In the data rows, 128 means zero.
Here are some points:
[107, 168, 114, 164, 139, 156, 131, 172, 136, 141, 168, 146, 179, 138, 147, 81, 107, 79, 81, 177, 95, 96, 148, 179]
[174, 106, 160, 110, 120, 120, 151, 104, 94, 110, 123, 111, 94, 111, 103, 171, 118, 150, 157, 110, 138, 152, 128, 98]
[149, 164, 146, 121, 137, 170, 87, 153, 108, 129, 160, 142, 178, 135, 161, 78, 115, 70, 75, 178, 101, 79, 128, 170]
[184, 133, 182, 84, 130, 128, 101, 105, 67, 86, 133, 128, 124, 126, 120, 132, 110, 124, 125, 135, 120, 137, 130, 127]
[145, 113, 134, 134, 123, 124, 142, 117, 132, 142, 119, 118, 117, 128, 132, 136, 120, 142, 143, 120, 134, 139, 119, 115]
[121, 119, 118, 136, 157, 137, 118, 89, 130, 140, 134, 140, 110, 141, 98, 144, 117, 139, 151, 124, 121, 162, 138, 114]
[165, 103, 160, 101, 122, 107, 162, 93, 113, 107, 100, 110, 82, 126, 101, 166, 143, 171, 162, 84, 155, 154, 121, 87]
[128, 132, 129, 125, 119, 132, 139, 147, 136, 127, 127, 121, 131, 123, 150, 131, 147, 126, 112, 138, 129, 118, 121, 137]
[144, 135, 138, 129, 139, 138, 133, 124, 117, 119, 131, 130, 123, 128, 128, 134, 116, 121, 128, 142, 114, 137, 140, 128]
[130, 142, 136, 130, 144, 126, 140, 135, 102, 102, 150, 146, 128, 133, 100, 124, 91, 113, 139, 141, 100, 142, 153, 136]
[114, 186, 162, 187, 200, 214, 131, 132, 106, 142, 202, 209, 156, 187, 88, 80, 52, 80, 129, 182, 52, 154, 204, 187]
[115, 130, 106, 124, 137, 120, 111, 120, 127, 115, 129, 142, 134, 135, 130, 122, 130, 129, 121, 129, 120, 133, 134, 136]
[105, 132, 98, 140, 120, 133, 97, 153, 136, 138, 149, 136, 148, 120, 144, 103, 116, 89, 97, 162, 109, 102, 131, 155]
[67, 200, 91, 104, 188, 119, 145, 159, 63, 42, 160, 189, 156, 217, 86, 100, 108, 120, 147, 159, 76, 179, 192, 173]
[134, 133, 138, 100, 101, 113, 120, 136, 123, 120, 103, 104, 139, 113, 165, 113, 159, 130, 98, 127, 150, 100, 101, 129]
[119, 80, 97, 74, 65, 53, 116, 124, 141, 107, 86, 71, 106, 73, 167, 164, 168, 164, 122, 89, 185, 100, 77, 95]
[174, 125, 168, 93, 118, 129, 81, 108, 90, 109, 138, 119, 137, 109, 128, 135, 126, 124, 127, 130, 122, 115, 118, 130]
[134, 107, 121, 50, 67, 63, 124, 149, 124, 102, 71, 72, 133, 90, 192, 124, 201, 148, 93, 105, 185, 73, 63, 113]
[131, 126, 138, 119, 124, 125, 121, 135, 126, 129, 120, 121, 130, 126, 128, 125, 142, 127, 115, 127, 129, 120, 111, 123]
[96, 154, 101, 123, 117, 114, 115, 184, 107, 104, 150, 131, 168, 115, 160, 95, 119, 83, 89, 164, 115, 89, 124, 160]
[149, 97, 133, 142, 123, 134, 120, 91, 184, 180, 88, 100, 111, 119, 138, 151, 166, 162, 128, 101, 158, 132, 93, 112]
[114, 138, 122, 132, 126, 125, 136, 152, 107, 118, 146, 138, 145, 126, 134, 115, 93, 102, 132, 145, 105, 115, 143, 145]
[134, 87, 129, 159, 118, 109, 202, 131, 162, 159, 99, 108, 86, 117, 112, 169, 132, 160, 161, 89, 145, 157, 120, 83]
[86, 157, 70, 129, 116, 130, 71, 177, 141, 132, 172, 134, 187, 110, 176, 73, 124, 70, 71, 185, 109, 74, 122, 179]
[132, 135, 149, 152, 159, 145, 162, 122, 108, 111, 154, 160, 116, 145, 87, 146, 83, 136, 163, 136, 96, 161, 165, 118]
[172, 118, 177, 108, 137, 128, 172, 88, 96, 101, 105, 131, 73, 143, 89, 170, 130, 173, 178, 88, 146, 174, 127, 88]
Then 10 other points, each followed by its number:
[96, 147, 107, 114, 133, 117, 115, 145, 131, 107, 134, 137, 149, 156, 135, 110, 138, 125, 121, 142, 115, 125, 128, 150] 0
[110, 126, 117, 139, 136, 129, 142, 132, 133, 132, 137, 136, 122, 130, 124, 132, 128, 132, 139, 121, 122, 141, 140, 119] 1
[128, 110, 144, 136, 137, 113, 163, 120, 113, 113, 129, 124, 102, 113, 104, 149, 105, 142, 166, 116, 127, 154, 137, 101] 2
[81, 131, 81, 158, 121, 122, 151, 157, 170, 158, 126, 127, 134, 127, 144, 113, 128, 125, 120, 132, 136, 120, 127, 133] 3
[142, 132, 145, 84, 116, 92, 156, 147, 83, 75, 115, 120, 117, 133, 128, 136, 148, 141, 127, 117, 143, 130, 119, 117] 4
[124, 90, 116, 145, 145, 118, 139, 72, 145, 127, 118, 126, 85, 131, 73, 176, 100, 165, 187, 93, 126, 184, 148, 86] 5
[120, 161, 135, 119, 154, 144, 128, 131, 97, 100, 155, 156, 143, 166, 111, 102, 113, 117, 128, 153, 101, 153, 159, 153] 6
[155, 115, 152, 119, 106, 113, 152, 132, 121, 123, 117, 102, 126, 107, 136, 147, 135, 146, 135, 105, 150, 124, 109, 115] 7
[159, 87, 144, 101, 104, 101, 159, 88, 122, 130, 81, 107, 72, 122, 98, 180, 149, 184, 189, 65, 172, 174, 107, 72] 8
[130, 113, 118, 146, 119, 140, 125, 161, 160, 164, 133, 116, 144, 105, 152, 113, 133, 110, 107, 145, 129, 105, 115, 136] 9
Which three of these numbered points are nearest to each point below, ignoring the direction in which the first points spread most? Their numbers follow each, nearest first.
[81, 133, 86, 155, 123, 129, 155, 154, 190, 167, 109, 129, 141, 145, 146, 124, 166, 136, 114, 130, 135, 116, 115, 143] > 3 9 0
[93, 145, 83, 113, 121, 113, 83, 156, 123, 107, 146, 134, 153, 122, 145, 104, 126, 104, 94, 148, 123, 99, 128, 150] > 0 9 7
[141, 122, 135, 125, 128, 131, 119, 131, 124, 117, 142, 137, 136, 122, 130, 127, 111, 123, 122, 137, 120, 124, 137, 138] > 7 1 6
[159, 183, 184, 187, 178, 226, 100, 126, 107, 154, 198, 187, 175, 158, 105, 75, 67, 68, 105, 196, 55, 121, 187, 185] > 7 6 8
[127, 78, 105, 127, 124, 123, 83, 53, 183, 167, 92, 106, 79, 117, 105, 180, 148, 177, 164, 78, 159, 156, 113, 87] > 5 1 8
Here are 10 other points, each followed by its number:
[178, 92, 184, 115, 83, 134, 118, 142, 141, 168, 118, 80, 134, 68, 178, 132, 151, 121, 98, 127, 157, 71, 78, 114] 0
[105, 138, 108, 151, 144, 142, 114, 133, 129, 122, 142, 148, 142, 129, 108, 119, 95, 110, 132, 142, 106, 132, 146, 137] 1
[131, 139, 141, 113, 128, 121, 142, 154, 103, 105, 129, 130, 131, 130, 130, 130, 127, 126, 124, 138, 126, 119, 131, 137] 2
[125, 130, 135, 136, 130, 128, 132, 131, 131, 141, 132, 126, 127, 128, 127, 112, 127, 121, 127, 139, 131, 129, 135, 131] 3
[154, 122, 156, 143, 132, 144, 132, 127, 121, 140, 140, 130, 130, 119, 130, 132, 118, 119, 133, 128, 116, 126, 129, 128] 4
[131, 124, 142, 146, 108, 139, 120, 139, 137, 157, 135, 122, 136, 119, 135, 121, 118, 121, 119, 128, 125, 118, 122, 133] 5
[98, 108, 97, 116, 114, 94, 147, 136, 144, 113, 108, 114, 108, 134, 122, 142, 153, 149, 148, 106, 140, 149, 111, 112] 6
[127, 153, 139, 155, 152, 151, 120, 125, 124, 138, 150, 154, 137, 154, 119, 111, 104, 123, 128, 152, 106, 138, 147, 139] 7
[69, 202, 91, 166, 203, 172, 117, 140, 109, 116, 186, 209, 167, 216, 84, 77, 90, 89, 129, 173, 64, 165, 198, 183] 8
[99, 162, 110, 144, 147, 145, 117, 150, 135, 127, 157, 159, 159, 155, 129, 94, 123, 100, 106, 161, 102, 124, 146, 163] 9
Which three of these numbered points are nearest to each point below, ignoring the direction in which the first points spread most? Their numbers follow each, nearest first.
[92, 148, 82, 127, 142, 117, 125, 143, 129, 113, 140, 152, 140, 144, 107, 113, 122, 118, 125, 135, 118, 130, 146, 151] > 6 9 1
[128, 93, 111, 126, 115, 103, 143, 106, 140, 125, 98, 109, 97, 116, 113, 158, 136, 154, 163, 86, 144, 157, 118, 85] > 1 6 7
[138, 107, 140, 146, 102, 130, 128, 131, 156, 164, 111, 106, 122, 114, 146, 145, 133, 140, 128, 120, 140, 116, 114, 117] > 5 3 4
[132, 169, 143, 149, 168, 163, 134, 139, 108, 126, 165, 181, 153, 167, 110, 99, 106, 98, 129, 161, 84, 144, 163, 158] > 7 4 3
[86, 124, 84, 120, 131, 121, 91, 115, 165, 150, 102, 120, 136, 149, 146, 118, 166, 137, 125, 124, 148, 126, 114, 136] > 9 6 3
